(in the rows, 128 means zero)
Named turns come first, each shown by rows before and after it. Which turns, in which order, take the first row of each pair that follows to the second? Write the first one first, as in the answered first pair.
turn W:
[126 100 130  71 102  66 106 131] -> [106  98  97  79  98  74 126 149]
[138 121  90 120 187 138 165 141] -> [158 135 147 110 197 120 137 133]
[ 95 132 119 165 129 128 134 148] -> [140 126 163 148 124 123 106 103]
[110 146 143 148 146 114 113 153] -> [151 110 128 130 115 134 111  92]
turn Q:
[166 110 156  96 122 122 107  85] -> [164 100 132  91 120 131 124  81]
[137 125 137  83 108 106 130 144] -> [134 117 115  87 101 116 140 140]
[126 143 125 118 150 140 137 135] -> [124 136 110 131 134 149 137 134]
turn E:
[116 133 154 106 126  87 107 147] -> [136 140 163  99 156 103 120 126]
[120 141 141 100 160 100 113 138] -> [126 145 134 102 174 117 130 133]
[151 134 169 120 181 128 145 108] -> [130 133 127 144 180 154 171 124]
[151 112 153 147 100 108 117 116] -> [167 118 157 143 122 123 127 101]
turn X:
[136 143 189  59 150  66  91 138] -> [130 136 178  54 140  58  92 143]
[109 148 139 128 123 114 132 138] -> [111 148 145 130 125 116 131 136]
[175  90 119 128 114 196 125  65] -> [154  68  78 107  93 175 135  81]
turn Z:
[124 118  95 190 100 175 136 108] -> [125 102 102 177  69 150 112 106]
[128 135  88 156 131 162 158 134] -> [121 135 110 181  99 150 129 143]
[132 135 137 167 136 156 120 113] -> [130 121 144 151 104 131  96 109]
[115 135  87 145 128 143 152 169] -> [110 135 102 160 107 133 128 175]
Pairs:
Each pair is 2 to 4 turns apart.
[104 117  95 156 112 125 140 162] -> [110 140 151 154 133 102 114 167]
W W W
[ 95 123 129  79 129  59 136 184] -> [152 119 107  67 183 131 186 112]
W Z
[157 118 164 108 130 105 113  93] -> [ 98 139 130 180 113 126 122 153]
W Z Q
[139 151 165 116 147 128 133 107] -> [120 138 113 154 115 162 150 114]
Z W Z
[127 153 170 102 211 127 134 132] -> [117 127 104 185 146 200 144 113]
Q Z W W
[119 157 114 135 173 155 138 143] -> [153 145 137 133 160 167 118 100]
E W E
[105 139 136 127 133 133 155 148] -> [119 124 128 140 107 156 150 120]
W E Q E
[147 162 218 156 152 134  91 123] -> [113  79  49 126  80 145 157 126]
Z W
[133 158 163 111 206 143 150 130] -> [ 69 135 131 141 120 101 120 194]
E E E
[144 124 126 132  82  91  98 104] -> [141 117  90 100 100  88 127 107]
W W Z Q
[127 136 106 178 109 167 113 128] -> [139 100  87 110  88 130 114 109]
Z Z
[118 143 177 136 130  94  80 115] -> [ 98 126 114 190  98 142 103 117]
Q E Q Q
[154 128  93 143 137 191 179  81] -> [103 163 103 187 147 181 173 143]
W Q Q
[ 98 123  83 121 124 123 155 147] -> [103 123  97  93 127 100 148 148]
E Q Z
[159 106 146  82 158 122 137  84] -> [139 149 170 143 187 149 137 117]
Z E W
[139 118 131  91 109 102 106 124] -> [131 111 113 109  88 111 107 130]
W W W Q
[120 154 155 150 111 140 107 139] -> [139 140 161 122 104 126  99 119]
E E Z
[146 156 176 112 159 136 129 112] -> [123 142 122 165 123 179 147 120]
W Z
[ 85 122 122 137  98  99 110 153] -> [ 91 111 107 115  97  93 116 146]
Z Q
[151 104  87 141 123 130 144  96] -> [151 121 108 169 132 147 137  97]
Z W W E
[131 121 100 135 135 186 174 107] -> [121 156 183 171 132 161 118 130]
Z Q
[173 119 180 151 160 180 108  94] -> [132 146 181 184 167 172 106 147]
E Q E Q
[152 119 152  90 138 110 128 109] -> [144 130 172 108 136 107 115 118]
Q W Q W
[157 100 128 162  88 154 100 103] -> [172  96 142  92 114 111 101  98]
W W Z Q
[ 94 126 123 143 127 117 144 162] -> [108 116 130 104 126  91 136 149]
E Z
[122 142  85 139 168 159 173 137] -> [123  95 100  91  83  90 114 126]
Z Z Z
[125 145 170 134 203 160 158 116] -> [ 92 145 135 169 178 171 167 148]
Q W E
[134 141  77 123 181 167 193 118] -> [120 166 134 212 144 179 138 136]
W Q Z
[139 134 157 118 177 133 109 140] -> [139 125 138 164 146 172 107 128]
W Z Q
